One vector is turned by the same rotation once a tick. Each row is the vector after some number of ticks, and that number follows the row.
The counts run from 0 to 512.
[ -2   1  20 -25  -2 -17   4  11 -14 -50 -32  -7   7   0 -17 -22   7  -6
 -15  -4 -13   5  -1 -25 -29   0  23  -1   2  17   3  34  -3   5 -11  15
   0  -9   2]
128
[-15  -1  18 -25  -6   2  28 -14   6   4  10  -8   0  12  14  -8   5  10
  -7 -14   1  24  -3  15   9   7  47 -34 -17 -31 -13   6  -4 -10 -13  -1
  -1   6 -23]
16
[-11 -18  30 -20 -13   2  39   9  -6  10   8   1  -1  12   4  13  10   4
   4  15   0  18  13   4  23 -16   4 -43 -10 -11 -42 -13  -3  -5   3  -3
  -1  13   9]
432
[-12 -24  11  -3 -17 -11   9  -4 -15 -36   0   5  -6  26 -11  -8 -17   1
 -10  24  15  -2  22 -32   9 -10  18  -4   6  10  -6  29  -1  18   0   9
 -11  -1  37]
157
[ -8 -17  26 -20 -11   4  41  15 -12  18   7   4   1   5  -7  14   8  -2
   1   8   2  16  11   6  19 -16   6 -40  -2 -13 -40 -10   5  -6  -2   1
   4  13  15]
438
[  9   8   2 -20  23  14  12 -10  -3   4  10 -14  12  -1  21  -8  29  18
  -3 -27  -8  22 -28  -1  -7  -4  41 -32 -10  -1  14  14  12   4 -21   2
   4 -16 -10]
256
[-29 -10  18 -10 -10   7  14  -3  19 -11 -11 -22  13   9  17   0   5  17
   3  -1   8  29   3  22 -13  23  21 -45 -21 -11  -8   7  11  10  -1  23
 -17  10   0]
412
[  6  -8  -6 -18   9   7  14   2 -11  19   5 -12  14 -17  22  -7  34  22
 -11 -35  -1  17 -13   3 -13  -8  38 -26  -2   1   5   3  27   4 -23  20
  15  -8 -11]
244
[ 20  15   2   9 -15   9   7   8 -29 -10   2  13  30 -27   7  12  12  15
 -21 -13   7 -11  -9 -18  -4   3  10 -29  11   2 -11  13  19  -7 -32 -36
  12 -10  12]
471
[ -9 -10  22 -14  20  16   4  13 -26  -9   9   4   3  10 -12  -1  12 -18
  13  14  -8  16   4 -22   1 -22  19 -17   9   3  -1  12  13  33  18 -14
 -19 -34  29]
283
[ 21  10   5   4 -12  -3  14   6 -39 -15   2  21  20 -24   4  15  17   3
 -19  -4   1  -3   0 -22   1 -15   3 -18  16   3 -16  15  18 -10 -21 -35
   6 -13  26]
470
[-14   0  13 -17  11  12  -4   2 -23 -18   7   1  16  -1  -4  -8  14  -4
  11   4  -6   7   3 -31  -9 -11  30 -23   6   8   1  13  27  34  11 -25
 -24 -32  16]
278
[ -9   4 -11   2 -16 -31  -3   7 -22 -41  -5  -2  -2   2  16  -7  10  11
 -33 -10   0   1  17  -3 -20   1  18  22  18  -1  10  33   1   2  -5  25
 -13  -8  19]
368
[ -9   6   9 -10  15  22  -1  -3 -13 -14  13  -8  23  -5   8 -14  18  15
  12 -10  -5   2  -8 -26 -10   4  36 -37  -6   4   6   8  24  31  -2 -21
 -18 -22  -4]
273
[-12 -12   4  29 -23  21   6  -5  12  -9   1 -12   1  14  24  20 -20  11
  -7  13  32   7   4  14   5  19  18 -30 -25 -10 -11  27 -12  10 -19  10
   1   7  10]
178
[  6  21  14   6  10   9  -7  44  -9 -25 -23 -11  19 -28  11   9  32  -2
 -11 -14 -11   0 -15  11 -41  18  -2 -17  -6   8  -3  13  -4   8 -14   3
   2  -9  -4]
93
[-22   3  -4   2  -5  -7  12  -1  12 -26  10 -20   7  16  44 -19  17  44
  -6  -2   3   1   3   8 -10  17  19 -20 -11  -2  10  12  -8  14 -14  22
 -19  10  -1]
388
[  7 -14  19 -19   2 -10  23  -2  -5 -36   3  -4 -18  37  -1 -14  -2   5
  -6  25  -4  -2   4 -27  15 -20  18  -2 -10   9  -4  26 -32   5 -15   7
  -2  11  19]
144
[ -3 -17  -5  12 -14   8  19  17  -3  27  -2  -8  -6 -10  26  31  17   4
 -19  -3  22  19   5  33  -2 -13   7 -21  -4  -9 -24   6  -4  -8 -13  36
  24   4   3]
209
[-10   3   7  -5 -12  13  12   5 -11   3  13   6  21  -5  -1   4  -6  10
 -16 -23   9  12   6  -5   8  22  41 -38  10 -30  -3   7  39   5 -13 -23
 -14  -6   8]
39
[ -6  -1  -8 -21  -3 -18   8  -9 -33  -4  -5   1  20 -29  13  -5  35   8
 -12 -22  -5  16   2 -12 -19 -20  25 -10  15   9  -5   7  35   2  -4   8
   4 -25   8]
242
[ 14   0  17   0  20   6   9  52 -20  -9  -7   0  -4  -4   8  20  37 -17
  -9   5 -13   8  -5  17 -15 -17 -19   2  10   3 -12   7 -18   6   3  13
   0  -8  22]
90
[ 37 -10  -2   6  26  23   6  33 -20   2   6   1  -6   5  10  19  28  -1
 -13   0  -3  10 -15   0   1 -22  -1  -7  11  13  12  20  -6  12 -16  16
  10 -12  38]
492
[-11   0  15 -16 -10  15  29  -1  -3  10  25   1   7  11  13  -6   0  19
  -8 -17   3   9   2   0  24   8  45 -38  -8 -33 -13   0   8   0 -15 -18
  -7  10 -10]
28
[ 10 -10  21 -25  11  -9  20  42 -18 -21  -7  -1  -9   4  -7 -12  33  -4
  -6   9 -20 -12   4 -21  -9 -27   0   2   4  18 -16   4 -30  10  -9  22
   7   7   6]
114
[ 17 -11  13   0   8  27  19  24 -11  18  28   9   2  20   7  20   3   2
 -14  -8   4  28  -1  17  22   1  23 -29  12 -36  -1   7  11   1  -9  -7
 -10  -4  27]
47
[ -6  23  -1  19 -17 -12  -1  23 -15 -36  -6   5   2 -19  15  -3   4   3
 -34 -16   8 -20  10  -6 -14  11  24  14   1  -7 -11  26 -17  -2 -31 -11
   8  -3 -18]
345
[ 19  11  -4  19  21  27  -8  20  -3 -17  -2 -14  16 -13  27   7  28  14
  -5  -6   1  -7 -26  -5 -25   5   8 -19 -11  20  15  22  -8  21 -28   5
   3 -15   4]
502
[  2   0  19 -25   1 -22  11  31 -23 -34 -17  -1  -2  -8 -13 -13  27  -5
  -7   7 -19 -11   9 -27 -24 -23   4   4  10  24 -17   8 -17   9  -2  11
   0  -6   9]
115
[-11   5  25   0  18  18   3  20 -18 -21   1   5  -2   4  -5  16   5 -34
   8  26  -6   8   5  -9   1 -17   8  -8  -7  -9 -22  20 -18  20  16 -32
 -14 -28  15]
301
[  0  -3  29   1  24  31   9  29 -10  -5  13   1 -11  17   0  16   5 -29
  11  24  -9  11  -1   0  13 -19  12 -15 -13 -13 -16  18 -27  23   9 -19
  -9 -17  14]
300
[  4  -5  18  -9  -1  11  15   0  11 -35  -4 -13  -4  26   4 -22  -6  16
 -10   4  -1  -6 -11 -21   1  14  36 -22 -24   5   6  30 -23  11 -32  10
   4  16  -8]
142
[-29 -14  10 -26  -5  -1  21  -1   7   8   0 -17  -6   7  10 -10   8   8
  -8 -16   4  23   6  15  -4   4  49 -27 -15 -20 -14   3   3   4  -5  30
   3   2 -25]
4
